In the data rows, 500 means zero.
Every row has a hidden score from 0 to 30. What is each row's score? 15 is about the middle. The score is a weighted sum of the row's numbers plus the product of two more (or one squared), each taken from its middle value.
c(640, 648, 552, 486, 321, 600, 616, 419, 500, 238, 595, 407, 358, 512, 490, 505) 24
c(319, 317, 496, 328, 604, 277, 421, 645, 568, 610, 519, 663, 448, 400, 494, 196) 22
c(656, 656, 737, 674, 436, 687, 622, 535, 594, 570, 453, 388, 429, 631, 626, 661) 9
c(466, 573, 324, 467, 619, 505, 383, 664, 471, 477, 340, 467, 646, 492, 460, 455) 12
c(603, 433, 321, 433, 552, 566, 521, 579, 351, 610, 316, 533, 616, 505, 610, 483) 9
c(538, 615, 695, 631, 476, 595, 657, 674, 488, 461, 525, 197, 381, 590, 453, 668) 5
c(568, 424, 540, 624, 420, 653, 593, 446, 449, 487, 375, 424, 562, 619, 633, 619) 11
c(437, 428, 516, 323, 623, 158, 474, 520, 449, 612, 510, 627, 320, 443, 558, 282) 27
c(396, 389, 464, 303, 706, 329, 358, 551, 346, 662, 422, 629, 604, 272, 485, 304) 14
c(637, 525, 586, 493, 451, 607, 544, 464, 449, 401, 529, 409, 419, 844, 528, 623) 13
c(570, 583, 812, 545, 523, 547, 574, 454, 310, 432, 472, 694, 312, 596, 518, 800) 8
c(787, 348, 497, 667, 386, 526, 659, 506, 477, 569, 256, 359, 487, 618, 604, 318) 25
c(585, 605, 673, 659, 394, 588, 537, 521, 542, 456, 538, 364, 517, 478, 550, 544) 18
c(532, 611, 362, 603, 492, 581, 618, 481, 747, 527, 533, 495, 384, 535, 434, 618) 9
c(397, 478, 666, 828, 526, 382, 357, 444, 535, 577, 565, 661, 489, 361, 441, 276) 17
c(338, 357, 392, 392, 543, 281, 330, 455, 414, 600, 523, 622, 519, 333, 710, 256) 25
c(619, 573, 420, 405, 644, 483, 213, 482, 536, 497, 430, 350, 635, 550, 411, 482) 28
c(484, 552, 419, 530, 564, 516, 428, 356, 633, 600, 541, 403, 491, 637, 403, 576) 16
c(251, 285, 447, 374, 661, 413, 328, 558, 452, 574, 540, 666, 510, 350, 339, 357) 15
c(498, 486, 551, 542, 394, 547, 470, 438, 418, 497, 471, 447, 519, 618, 452, 517) 17
c(553, 422, 606, 485, 417, 499, 474, 520, 460, 329, 481, 454, 452, 419, 611, 477) 22
c(531, 601, 613, 562, 436, 618, 742, 311, 458, 565, 481, 420, 324, 643, 519, 660) 10
c(440, 393, 543, 420, 462, 429, 258, 375, 393, 699, 681, 716, 357, 301, 523, 582) 15
c(621, 564, 628, 448, 379, 620, 599, 449, 395, 234, 527, 438, 600, 552, 502, 466) 20
c(597, 582, 693, 603, 375, 543, 637, 491, 540, 499, 530, 430, 602, 626, 676, 592) 11
c(480, 401, 361, 431, 547, 460, 472, 705, 449, 635, 321, 513, 421, 506, 597, 582) 5
c(319, 454, 414, 359, 549, 282, 460, 511, 456, 534, 304, 670, 549, 315, 596, 388) 8
c(491, 683, 352, 511, 563, 473, 440, 581, 607, 514, 504, 327, 652, 567, 365, 329) 22
c(552, 507, 582, 572, 394, 660, 603, 425, 474, 440, 503, 373, 511, 711, 621, 571) 15
c(612, 612, 477, 504, 489, 480, 317, 551, 474, 497, 337, 471, 477, 485, 601, 521) 23
c(564, 562, 606, 606, 441, 619, 606, 509, 615, 390, 644, 375, 487, 562, 541, 525) 15
c(287, 283, 498, 352, 604, 177, 200, 533, 504, 568, 675, 699, 467, 292, 304, 305) 21
c(347, 428, 681, 574, 497, 635, 614, 501, 560, 689, 697, 698, 405, 264, 483, 441) 9
c(466, 538, 540, 397, 478, 724, 577, 361, 526, 519, 440, 367, 482, 554, 443, 579) 13
c(670, 615, 490, 554, 450, 631, 608, 531, 469, 572, 492, 390, 569, 591, 653, 585) 11
c(360, 510, 460, 507, 441, 340, 511, 477, 502, 606, 632, 690, 389, 260, 573, 457) 16
c(570, 579, 596, 549, 392, 472, 393, 448, 545, 549, 438, 375, 478, 565, 483, 491) 27
c(321, 342, 473, 350, 667, 344, 405, 456, 602, 613, 598, 646, 532, 376, 450, 369) 16
c(499, 616, 483, 585, 280, 631, 609, 406, 496, 422, 557, 418, 503, 624, 488, 589) 15
c(679, 604, 501, 577, 362, 647, 462, 482, 506, 211, 555, 397, 464, 613, 588, 516) 23
c(510, 559, 382, 650, 503, 526, 553, 502, 705, 618, 527, 530, 342, 555, 496, 661) 6
c(450, 581, 418, 478, 372, 542, 492, 576, 475, 491, 431, 400, 515, 588, 506, 467) 18
c(510, 668, 561, 641, 404, 606, 609, 491, 471, 458, 419, 502, 440, 627, 530, 589) 11
c(643, 530, 600, 547, 479, 684, 573, 494, 421, 481, 500, 378, 484, 559, 667, 597) 14
c(631, 451, 517, 746, 362, 620, 548, 501, 595, 457, 494, 370, 515, 762, 514, 673) 7
c(534, 671, 353, 411, 665, 453, 278, 512, 405, 465, 452, 389, 608, 631, 426, 535) 19
c(367, 419, 542, 470, 447, 401, 521, 344, 549, 621, 647, 739, 336, 324, 461, 791) 3
c(645, 404, 610, 709, 414, 698, 681, 421, 559, 475, 452, 484, 506, 578, 614, 672) 7
c(208, 492, 630, 474, 313, 613, 461, 450, 765, 247, 456, 499, 439, 642, 662, 529) 19
c(649, 335, 382, 477, 490, 517, 526, 576, 435, 511, 271, 517, 481, 504, 664, 514) 14
c(470, 477, 330, 412, 618, 494, 412, 542, 457, 606, 483, 654, 502, 316, 485, 299) 13
c(447, 311, 351, 496, 498, 567, 574, 601, 421, 528, 332, 559, 615, 599, 621, 564) 5
c(542, 401, 642, 550, 440, 552, 485, 435, 236, 429, 491, 449, 578, 553, 496, 726) 10
c(506, 437, 485, 569, 557, 428, 384, 667, 468, 498, 533, 356, 369, 549, 357, 539) 9
c(573, 338, 403, 588, 585, 495, 453, 635, 502, 857, 328, 558, 571, 535, 584, 534) 4
c(548, 507, 428, 737, 469, 628, 734, 492, 524, 390, 368, 404, 473, 656, 716, 603) 10
c(581, 378, 405, 431, 637, 537, 512, 565, 503, 591, 241, 496, 429, 559, 610, 530) 11
c(461, 586, 433, 474, 549, 520, 418, 475, 476, 252, 505, 383, 555, 476, 306, 498) 18
c(654, 511, 473, 440, 401, 583, 531, 665, 539, 646, 377, 451, 418, 540, 261, 547) 13
c(522, 588, 680, 442, 525, 546, 550, 472, 633, 401, 587, 407, 495, 547, 470, 647) 13
c(579, 535, 554, 581, 363, 600, 556, 499, 352, 280, 488, 439, 495, 395, 504, 536) 17
c(810, 421, 338, 561, 442, 592, 660, 533, 459, 450, 257, 479, 533, 594, 698, 532) 11
c(322, 507, 592, 424, 486, 313, 430, 413, 470, 629, 786, 652, 447, 250, 397, 382) 22
c(472, 333, 366, 479, 599, 488, 490, 438, 497, 611, 449, 600, 572, 321, 564, 493) 8
c(549, 436, 304, 490, 555, 494, 502, 675, 410, 604, 343, 521, 484, 508, 608, 489) 10
c(430, 410, 538, 555, 480, 495, 513, 563, 294, 584, 473, 499, 513, 471, 745, 485) 14
c(347, 222, 471, 398, 596, 388, 441, 520, 383, 713, 419, 672, 511, 400, 475, 450) 9
c(550, 531, 719, 490, 383, 562, 598, 545, 500, 381, 460, 378, 447, 506, 722, 590) 16
c(275, 205, 523, 524, 576, 353, 313, 558, 331, 596, 354, 705, 538, 295, 360, 331) 9
c(300, 468, 534, 380, 534, 327, 536, 379, 547, 519, 744, 649, 658, 272, 350, 324) 19
c(502, 580, 313, 586, 511, 555, 499, 516, 586, 440, 444, 464, 433, 560, 283, 666) 8
c(537, 563, 654, 537, 215, 578, 466, 389, 559, 368, 484, 453, 496, 576, 483, 471) 26
c(645, 106, 483, 568, 367, 602, 692, 454, 498, 643, 358, 469, 536, 591, 749, 572) 10
c(568, 399, 570, 483, 444, 507, 414, 579, 408, 379, 521, 471, 556, 395, 540, 510) 18
c(509, 542, 611, 548, 551, 606, 641, 423, 381, 585, 527, 477, 488, 657, 359, 552) 12
c(373, 499, 373, 318, 592, 421, 311, 638, 488, 528, 410, 428, 665, 440, 463, 483) 16
c(273, 406, 481, 380, 489, 319, 313, 503, 471, 608, 613, 680, 553, 317, 390, 257) 22
c(454, 365, 426, 408, 614, 423, 362, 346, 498, 624, 400, 637, 546, 362, 544, 443) 11
c(543, 377, 395, 400, 617, 505, 396, 494, 576, 528, 473, 522, 592, 561, 473, 505) 13
c(312, 528, 426, 491, 473, 374, 628, 541, 638, 508, 729, 729, 376, 290, 417, 406) 22
c(391, 281, 377, 444, 619, 346, 413, 550, 389, 550, 464, 645, 671, 408, 508, 393) 13
c(440, 615, 613, 553, 395, 575, 644, 420, 574, 392, 529, 451, 566, 565, 539, 632) 11
c(504, 480, 382, 412, 517, 490, 361, 609, 451, 536, 360, 435, 567, 504, 406, 487) 17
c(457, 511, 354, 358, 634, 389, 429, 559, 267, 629, 390, 641, 622, 355, 636, 347) 13
c(487, 427, 410, 414, 465, 582, 504, 580, 440, 477, 415, 400, 538, 487, 502, 597) 13
c(438, 433, 400, 385, 698, 457, 354, 556, 459, 535, 382, 296, 553, 496, 432, 621) 16
c(527, 640, 503, 539, 614, 494, 590, 419, 593, 525, 518, 468, 465, 586, 464, 580) 12
c(496, 555, 661, 526, 538, 541, 535, 531, 414, 406, 459, 450, 430, 636, 476, 474) 20
c(566, 632, 497, 584, 433, 632, 537, 389, 639, 81, 383, 391, 528, 651, 601, 654) 14
c(691, 588, 705, 686, 430, 556, 615, 440, 533, 472, 576, 197, 449, 605, 571, 612) 18
c(270, 411, 420, 219, 630, 314, 338, 520, 525, 699, 629, 736, 455, 315, 209, 364) 16
c(609, 513, 476, 551, 422, 616, 590, 544, 490, 591, 316, 489, 565, 564, 694, 546) 10
c(344, 351, 361, 358, 659, 361, 320, 498, 425, 703, 478, 639, 507, 350, 409, 369) 14
c(329, 513, 555, 419, 553, 345, 511, 402, 929, 577, 546, 595, 415, 180, 337, 411) 16
c(455, 429, 475, 462, 257, 442, 469, 413, 515, 694, 602, 675, 496, 361, 498, 411) 18
c(465, 260, 269, 314, 503, 425, 548, 560, 451, 520, 376, 528, 382, 507, 573, 525) 11
c(560, 473, 607, 500, 416, 655, 672, 359, 456, 327, 580, 368, 488, 580, 446, 393) 22
c(542, 589, 400, 430, 507, 460, 391, 453, 501, 454, 468, 380, 571, 449, 288, 465) 22
c(612, 548, 704, 503, 285, 573, 577, 443, 409, 369, 586, 418, 514, 482, 519, 507) 22
c(602, 631, 518, 651, 414, 602, 579, 501, 532, 219, 576, 386, 497, 554, 483, 749) 12
c(342, 605, 559, 353, 527, 351, 471, 553, 648, 492, 565, 658, 406, 295, 328, 316) 19
c(287, 505, 462, 485, 526, 325, 500, 318, 761, 677, 707, 686, 354, 330, 445, 363) 18
c(515, 626, 395, 471, 516, 765, 458, 566, 425, 467, 378, 447, 586, 542, 582, 447) 12
c(116, 501, 394, 393, 566, 529, 412, 702, 358, 496, 499, 469, 557, 606, 490, 472) 21
c(568, 620, 611, 487, 382, 589, 483, 421, 538, 294, 585, 421, 482, 561, 462, 555) 21
c(541, 370, 468, 487, 674, 416, 375, 446, 504, 601, 488, 417, 567, 447, 367, 519) 18
c(483, 505, 507, 538, 591, 486, 709, 409, 597, 551, 546, 548, 546, 477, 273, 505) 4
c(493, 420, 624, 490, 622, 525, 493, 501, 586, 500, 434, 431, 564, 541, 450, 535) 13
c(374, 537, 645, 479, 638, 385, 551, 405, 481, 498, 750, 692, 408, 380, 419, 523) 23
c(582, 669, 666, 576, 415, 580, 550, 508, 462, 417, 587, 395, 421, 548, 521, 418) 24
c(494, 556, 482, 554, 565, 633, 535, 379, 684, 539, 602, 417, 470, 573, 444, 580) 13
c(586, 308, 345, 388, 577, 439, 432, 545, 433, 593, 345, 473, 568, 553, 654, 446) 16
c(529, 439, 369, 477, 674, 324, 394, 371, 349, 574, 480, 568, 552, 435, 446, 435) 14
c(293, 446, 397, 467, 642, 288, 296, 668, 443, 545, 657, 693, 516, 334, 393, 392) 21
c(666, 424, 330, 582, 464, 597, 738, 524, 496, 472, 297, 496, 624, 365, 776, 621) 3
c(640, 550, 542, 510, 219, 534, 663, 386, 527, 405, 544, 399, 413, 610, 553, 666) 16
c(460, 277, 394, 428, 658, 491, 423, 614, 475, 605, 427, 612, 425, 444, 491, 416) 11
c(623, 489, 707, 509, 561, 503, 504, 430, 315, 294, 388, 406, 516, 568, 564, 633) 16
c(352, 381, 618, 433, 648, 237, 343, 533, 581, 703, 583, 595, 488, 324, 289, 344) 18
c(577, 563, 727, 539, 348, 528, 558, 433, 499, 306, 513, 417, 550, 512, 519, 647) 17
c(552, 443, 434, 400, 661, 591, 462, 519, 502, 571, 339, 568, 523, 607, 630, 572) 8
c(366, 374, 538, 354, 532, 345, 421, 501, 478, 423, 560, 649, 506, 343, 502, 417) 19
c(570, 557, 601, 498, 406, 572, 652, 473, 498, 276, 475, 361, 548, 581, 498, 636) 14
c(606, 402, 407, 485, 529, 605, 491, 531, 512, 785, 299, 547, 470, 597, 705, 515) 10
c(470, 492, 606, 584, 455, 583, 574, 416, 544, 471, 494, 428, 443, 604, 565, 717) 9
c(523, 486, 549, 556, 480, 386, 606, 442, 581, 577, 721, 671, 453, 353, 396, 402) 18
c(550, 565, 541, 502, 423, 634, 594, 446, 521, 474, 657, 350, 467, 623, 595, 590) 12
c(636, 632, 481, 610, 465, 591, 638, 532, 496, 583, 417, 493, 416, 671, 624, 533) 13
c(629, 446, 653, 504, 475, 564, 544, 535, 358, 519, 457, 458, 565, 541, 686, 398) 18
c(569, 659, 522, 712, 430, 573, 663, 496, 560, 541, 471, 509, 384, 547, 510, 603) 9
c(577, 657, 630, 416, 366, 567, 444, 446, 311, 391, 647, 383, 487, 625, 446, 638) 17
c(661, 613, 631, 514, 502, 567, 603, 479, 524, 207, 500, 560, 455, 469, 578, 471) 17
c(489, 608, 582, 491, 545, 595, 488, 624, 594, 436, 568, 508, 526, 618, 437, 605) 11
c(582, 712, 563, 436, 455, 592, 585, 493, 472, 458, 551, 436, 525, 605, 538, 594) 15
c(525, 670, 537, 609, 416, 600, 418, 592, 506, 486, 500, 453, 425, 555, 543, 558) 15
c(637, 494, 265, 475, 575, 520, 514, 827, 516, 540, 351, 556, 627, 437, 592, 544) 4
c(416, 452, 541, 485, 424, 398, 504, 280, 508, 515, 570, 593, 345, 349, 524, 469) 19
c(368, 439, 596, 408, 622, 294, 369, 503, 573, 694, 545, 655, 605, 309, 524, 181) 21
c(550, 577, 684, 703, 298, 599, 619, 480, 625, 435, 461, 394, 516, 534, 676, 582) 17
c(515, 586, 286, 545, 571, 470, 444, 436, 603, 449, 459, 397, 503, 646, 355, 635) 13
c(426, 485, 381, 401, 550, 519, 466, 619, 430, 530, 386, 392, 578, 383, 417, 430) 16
c(252, 439, 593, 523, 508, 373, 241, 229, 629, 484, 788, 750, 380, 336, 405, 395) 22
c(739, 566, 653, 657, 500, 681, 708, 337, 426, 479, 481, 467, 414, 532, 555, 639) 7
c(505, 558, 673, 610, 327, 608, 605, 400, 327, 335, 506, 384, 544, 435, 487, 431) 17
c(637, 516, 585, 528, 297, 607, 574, 421, 453, 449, 476, 407, 480, 591, 515, 569) 19
c(448, 669, 474, 514, 572, 404, 519, 434, 565, 698, 687, 708, 441, 390, 477, 330) 22
c(523, 258, 450, 406, 645, 404, 344, 483, 506, 610, 532, 669, 507, 295, 498, 331) 18
c(549, 531, 401, 417, 680, 440, 447, 525, 545, 654, 487, 514, 593, 542, 425, 498) 12
